In the data rows, the value 500 means zero.
Some points, one per row:
(598, 578, 578, 515, 474, 347, 283, 468, 625, 428, 518, 009, 496, 561, 605, 387, 579, 662, 552, 776, 453, 576, 410, 590)
(596, 562, 613, 440, 450, 330, 349, 467, 538, 462, 518, 089, 553, 522, 585, 393, 573, 722, 587, 823, 470, 566, 294, 631)
(705, 562, 560, 656, 772, 159, 175, 526, 517, 436, 424, 297, 528, 492, 519, 497, 346, 585, 508, 808, 352, 440, 388, 656)
(345, 483, 503, 349, 478, 336, 446, 560, 288, 454, 600, 552, 564, 493, 391, 747, 480, 301, 555, 419, 518, 445, 837, 738)
(549, 422, 522, 421, 625, 515, 651, 394, 787, 489, 459, 868, 482, 474, 514, 379, 466, 571, 380, 330, 560, 498, 336, 334)
(217, 574, 538, 674, 742, 826, 675, 494, 575, 307, 543, 637, 336, 445, 433, 481, 408, 244, 491, 374, 479, 493, 496, 530)
(514, 525, 568, 290, 370, 228, 281, 505, 683, 477, 478, 319, 601, 512, 534, 576, 417, 465, 548, 547, 541, 418, 901, 584)
(466, 633, 635, 511, 560, 403, 297, 487, 986, 316, 378, 597, 509, 487, 515, 328, 248, 667, 397, 530, 474, 472, 545, 464)
(465, 488, 735, 347, 142, 224, 700, 550, 796, 379, 464, 490, 476, 545, 504, 486, 600, 540, 551, 485, 544, 432, 530, 534)
(328, 345, 467, 483, 435, 807, 740, 543, 170, 654, 500, 815, 380, 504, 477, 517, 690, 473, 527, 359, 550, 506, 364, 457)
(459, 516, 647, 238, 289, 232, 262, 520, 551, 451, 521, 244, 548, 541, 540, 573, 492, 609, 586, 620, 529, 469, 774, 714)
(648, 514, 484, 603, 486, 570, 381, 469, 873, 425, 453, 149, 482, 530, 677, 276, 494, 549, 523, 654, 456, 550, 509, 313)
(487, 523, 619, 326, 491, 333, 572, 445, 933, 430, 388, 804, 532, 464, 389, 411, 395, 646, 363, 381, 544, 504, 545, 393)
(262, 590, 457, 620, 571, 875, 819, 440, 182, 469, 696, 672, 414, 430, 461, 510, 575, 435, 418, 302, 500, 502, 455, 474)
(283, 528, 420, 645, 563, 924, 776, 441, 216, 495, 615, 727, 366, 460, 470, 504, 580, 430, 434, 304, 513, 527, 399, 498)
Here are 12 more points, each followed by its number:
(601, 585, 592, 641, 607, 442, 319, 467, 612, 434, 484, 114, 500, 494, 509, 400, 435, 677, 571, 812, 415, 542, 250, 566) 0
(683, 391, 413, 431, 380, 631, 576, 466, 945, 694, 380, 479, 533, 518, 639, 332, 463, 429, 506, 512, 569, 468, 445, 244) 1
(279, 555, 395, 598, 542, 949, 809, 472, 294, 517, 622, 734, 408, 426, 483, 497, 537, 349, 453, 317, 493, 499, 485, 417) 2
(401, 535, 661, 334, 491, 424, 532, 441, 895, 373, 399, 826, 479, 458, 406, 408, 332, 647, 387, 378, 545, 488, 591, 474) 3
(622, 455, 497, 477, 730, 551, 704, 445, 818, 406, 419, 575, 405, 494, 578, 295, 340, 605, 367, 417, 503, 542, 427, 215) 4
(414, 622, 680, 290, 313, 113, 309, 526, 575, 458, 507, 199, 546, 537, 429, 638, 530, 647, 514, 653, 520, 489, 644, 782) 5
(359, 609, 394, 645, 174, 935, 411, 477, 588, 649, 511, 476, 359, 515, 622, 429, 735, 428, 558, 517, 523, 540, 365, 492) 6
(702, 528, 492, 579, 431, 237, 468, 475, 266, 472, 625, 000, 628, 568, 539, 497, 616, 635, 554, 683, 469, 585, 478, 490) 7
(487, 539, 601, 278, 180, 564, 391, 536, 851, 475, 471, 655, 558, 483, 507, 541, 412, 457, 509, 489, 452, 386, 726, 512) 8
(496, 502, 402, 464, 380, 803, 514, 468, 901, 620, 374, 648, 450, 464, 679, 300, 506, 353, 491, 429, 515, 519, 546, 337) 9
(561, 571, 498, 527, 749, 622, 323, 493, 825, 238, 456, 295, 439, 477, 682, 290, 398, 460, 491, 635, 499, 513, 577, 403) 10
(248, 587, 374, 818, 617, 673, 640, 497, 245, 355, 578, 712, 352, 413, 380, 472, 560, 424, 475, 403, 485, 583, 501, 653) 11
Which of these numbered points is nearest to each point below, looking only along the 3 directions in which the first points spread most? Its number follows each.
(593, 491, 424, 553, 458, 684, 478, 421, 962, 541, 502, 754, 575, 470, 572, 351, 399, 362, 450, 491, 457, 500, 409, 259) > 4
(439, 485, 666, 371, 092, 232, 624, 559, 791, 386, 524, 553, 553, 554, 490, 562, 492, 506, 536, 543, 515, 404, 564, 566) > 8
(725, 547, 480, 622, 556, 277, 323, 526, 156, 500, 490, 010, 602, 517, 496, 580, 461, 582, 558, 675, 493, 559, 528, 624) > 7
(389, 569, 681, 306, 348, 243, 342, 492, 775, 337, 464, 584, 538, 471, 368, 596, 341, 525, 506, 495, 514, 481, 819, 656) > 8
(676, 261, 433, 453, 471, 520, 742, 521, 781, 522, 541, 666, 510, 537, 588, 325, 580, 373, 473, 469, 546, 529, 329, 289) > 9
(610, 410, 492, 487, 683, 604, 673, 362, 630, 589, 511, 804, 489, 444, 549, 348, 487, 562, 336, 347, 493, 522, 378, 228) > 9
(760, 522, 529, 648, 719, 211, 259, 503, 187, 474, 453, 186, 614, 509, 470, 600, 372, 585, 545, 736, 402, 503, 437, 624) > 7
(263, 482, 441, 618, 552, 865, 808, 488, 221, 486, 620, 763, 394, 459, 441, 498, 599, 437, 463, 327, 503, 523, 375, 491) > 2
(513, 561, 649, 286, 233, 139, 528, 522, 881, 454, 505, 581, 568, 523, 455, 578, 454, 486, 452, 441, 523, 401, 695, 487) > 8
(711, 500, 427, 592, 558, 360, 406, 446, 726, 571, 398, 388, 615, 507, 578, 365, 420, 781, 416, 679, 486, 539, 258, 280) > 10
(676, 619, 573, 646, 612, 316, 228, 490, 553, 446, 431, 234, 547, 479, 571, 417, 426, 677, 535, 840, 381, 489, 259, 619) > 0
(429, 435, 387, 521, 544, 877, 618, 544, 384, 656, 468, 911, 484, 472, 432, 555, 483, 309, 474, 304, 521, 467, 418, 360) > 2
(319, 590, 437, 610, 742, 894, 659, 480, 204, 410, 653, 515, 412, 417, 524, 565, 395, 270, 449, 334, 481, 498, 640, 482) > 11
(446, 524, 594, 325, 481, 295, 602, 431, 912, 478, 505, 872, 512, 498, 387, 414, 466, 523, 395, 390, 575, 414, 515, 483) > 3
(577, 443, 466, 355, 382, 330, 455, 469, 901, 393, 528, 504, 575, 517, 542, 272, 609, 775, 484, 500, 590, 575, 433, 440) > 1
(622, 560, 465, 510, 693, 250, 158, 523, 322, 456, 485, 067, 585, 510, 546, 545, 371, 575, 617, 721, 450, 566, 579, 659) > 7
(369, 516, 496, 451, 539, 422, 491, 568, 341, 462, 564, 609, 518, 438, 349, 735, 469, 206, 544, 369, 540, 425, 813, 661) > 8
(721, 559, 542, 562, 587, 278, 384, 473, 253, 480, 512, 000, 550, 547, 488, 595, 458, 636, 560, 742, 445, 554, 389, 588) > 7
